In the data rows, 500 means zero.
Some points, one per row:
355|467|431|492|377|691|494|494|808|539|872|649|516|534|410|402|604|743|525|657|602|532|360|730
326|441|478|472|435|746|512|663|579|523|369|692|453|412|425|478|550|681|620|510|654|655|180|363
338|425|424|392|310|376|494|669|448|124|609|614|532|556|437|464|577|800|410|692|480|528|960|617
758|466|402|548|652|433|472|344|540|682|500|291|369|577|556|509|491|217|482|743|427|282|433|209
339|354|430|499|432|231|552|748|389|441|556|558|500|455|475|594|479|692|489|297|460|279|676|297
433|578|528|461|428|603|482|630|241|490|756|597|578|581|548|456|558|740|505|297|568|581|922|142
729|680|744|658|688|739|529|200|689|697|510|883|221|417|555|377|528|153|494|356|838|557|607| 98
723|298|464|760|690|515|470|361|500|674|516|307|389|480|573|621|186|177|418|647|420|234|488|681
733|601|542|550|689|320|489|229|633|646|471|650|467|525|568|487|557|217|383|796|533|  7|347|573
480|516|378|479|353|644|519|723|275|523|471|481|407|570|476|637|493|640|499|433|508|628|651|651
358|342|811|424|376|754|521|768|314|444|381|676|426|505|379|482|539|742|570|784|461|868|516|471
656|571|564|452|664|420|464|437|378|595|612|362|497|481|665|571|495|340|654|253|431|585|575|865
674|548|295|625|569|616|517|301|578|651|435|390|400|587|550|445|464|246|472|412|534|620|397|724
904|658|390|690|681|390|462|312|554|665|380|528|454|436|619|515|476|189|532|794|495| 83|170|447
823|626|419|693|641|579|417|276|632|694|514|442|325|438|612|351|529|171|685|674|677|109|670|449
134|285|407|470|480|470|506|656|374|468|593|476|452|497|372|458|541|799|498|381|499|762|548|615
283|511|318|411|575|490|487|674|633|486|744|551|500|452|403|447|562|768|534|688|645|689|385|247
690|485| 67|731|779|767|468|257|256|635|481|217|512|515|557|446|434|246|536|857|453|  0|777|790
262|570|427|402|389|648|458|599|484|423|  0|339|421|529|416|410|516|704|607|498|624|999|653|472
148|419|525|358|413|570|474|617|314|255|382|406|648|484|430|517|507|782|585|299|377|730|499|338
399|646|526|365|406|302|477|526|880|583|515|433|369|523|482|434|620|740|533|296|746|999|375|763
281|464|536|416|328|372|520|638|311|372|242|602|471|420|440|459|536|787|451|349|573|661|582|566
591|386|402|777|708|590|501|311|530|663|335|207|491|484|574|605|404|199|533|478|444|462|645|758
588|568|434|540|557|383|490|342|521|649|517|532|531|433|539|594|505|330|522|622|508|  0|791|851
625|562|857|439|583|443|465|344|488|613|871|449|674|568|519|602|492|430|442|419|513|354|650|312
213|535|582|426|127|155|460|760|292| 65|118|549|616|592|430|451|544|773|570|645|361|403|391|393
273|415|505|376|487|372|538|730|795|531|518|591|408|512|410|509|632|721|392|412|490|495|730|368
651|629|350|599|579|576|536|355|632|671|588|488|511|493|645|502|499|324|561|776|476|645|226|393
624|618|667|506|317|601|481|477|527|558|313|608|309|486|519|435|505|579|529|140|574|676|487|705
202|257|511|345|347|468|539|759|436|223|791|445|675|534|386|540|612|796|463|570|388|271|394|885
735|617|841|584|456|459|506|265|620|688|249|441|321|527|565|551|458|186|427|465|631|217|969|  0
12 more points follow, each with its number after it:
778|497|256|535|648|527|509|268|500|619|462|418|588|517|544|519|459|178|408|507|416|522|847|377 0
715|519|598|582|647|553|482|216|680|673|691|532|417|586|559|471|458|226|455|705|589|276|693|640 1
686|573|567|504|662|322|497|346|531|673|759|275|527|387|571|559|466|208|464|282|443|360|391|685 2
590|493|435|562|517|531|524|372|398|636|778|347|433|433|534|620|309|243|466|607|370|267|478|890 3
784|602|565|656|700|506|496|297|488|659|378|144|419|595|596|543|557|221|538|601|532|564|260|621 4
186|473|200|392|413|329|491|761|599|220|416|419|466|519|452|527|584|773|685|306|549|621|397|585 5
371|280|552|348|585|251|587|653|427|521| 97|516|412|462|392|592|592|693|455|384|338|688|512|289 6
276|472|411|421|261|341|482|646|243|423|643|558|462|509|490|489|572|676|482|545|417|112|305|749 7
475|583|580|386|425|228|545|656|570|531|198|505|463|627|507|456|547|620|579|465|510|738|744|673 8
194|277|691|340|306|426|540|833|565|260|346|658|525|431|358|535|606|785|578|511|417|417|176|456 9
582|513|489|629|707|462|529|302|387|666|745|546|442|439|594|574|278|193|497|592|419|555|700|841 10
286|574|568|363|357|340|485|651|638|486|327|764|401|508|460|422|606|711|542|491|482|685|421|142 11
Which of these numbered points is nearest to each point below, ignoring the 3 directions in which the first points spread most? Its number follows each.
668|559|693|671|667|874|522|451|387|685|630|526|240|496|582|572|150|132|558|198|364|516|232|860 > 3
445|423|593|516|292|491|474|817|295|152|383|298|638|619|404|501|577|775|408|406|387|728|336|434 > 4
474|616|283|474|478|458|486|571|223|568|508|540|611|487|562|433|485|502|511|411|440|243|266|876 > 7
267|262|466|366|318|512|536|780|405|417|581|578|597|553|406|501|578|765|395|448|562|531|368|535 > 7
175|618|577|402|344|613|515|726|257|212|783|865|689|562|480|396|565|765|524|440|504|659|360|285 > 7
161|433|616|368|435|347|485|565|510|475|133|592|581|458|410|417|581|751|511|288|567|999|662|638 > 8
Now 12 new points, numbered from 0 again:
660|523|550|613|640|494|492|275|285|632|603|449|573|639|635|506|395|173|348|444|567|277|323|219 0
710|483|428|355|662|452|529|328|386|607|468|370|605|547|572|516|495|341|504|541|447|590|507|643 1
341|362|448|365|336|763|499|737|498|185|443|673|698|595|458|563|495|759|573|439|401|529|779|131 2
729|409|427|600|606|656|560|308|470|662|622|197|452|531|575|676|153|253|379|250|406|  0|755|137 3
157|553|662|391|429|609|510|681|443|163|423|442|466|528|465|457|577|804|524|608|406|370|  0|274 4
736|574|637|591|606|470|466|299|569|607|359|539|608|547|543|477|482|281|451|560|554|713|139|489 5
712|550|723|598|598|672|473|295|542|622|689|207|496|510|538|460|446|299|449|841|413|281| 98|999 6
802|523|509|561|600|505|512|301|730|617|658|485|556|544|538|566|507|215|526|768|611|174|653|709 7
240|479|469|387|295|598|542|674|619|339|413|691|431|498|342|455|510|784|515|656|498|819|784|319 8
783|603|423|628|644|433|484|245|676|651|162|646|505|500|604|482|428|275|445|747|507|446|  0|830 9
176|616|706|405|206|723|536|648|498|176|278|682|588|627|362|477|577|804|537|356|480|877|541|304 10
406|674|656|320|471|458|378|624|432|111|428|482|616|501|397|439|598|844|404|523|492|999|328|586 11
The same question for these:
526|493|831|438|653|309|485|433|564|582|741|469|450|467|440|425|591|688|556|415|616|697|282|618 > 6
675|508|317|707|675|620|506|287|549|676|837|398|565|600|594|580|380|225|507|561|490|229|829|999 > 7
663|583|721|508|575|459|428|230|743|640|781|329|517|544|586|493|543|255|502|488|553|513|326|422 > 6
593|484|657|477|543|414|529|535|398|635|414|559|542|530|601|606|359|268|498|622|536|314|756|445 > 1
777|316|504|820|437|404|560|628|564|610|404|130|477|447|548|707|  0|208|466|414|415|195|785|665 > 3
743|555|554|795|683|592|539|305|561|697| 13|384|219|427|631|441|355|116|485|310|634|  0|212|430 > 9
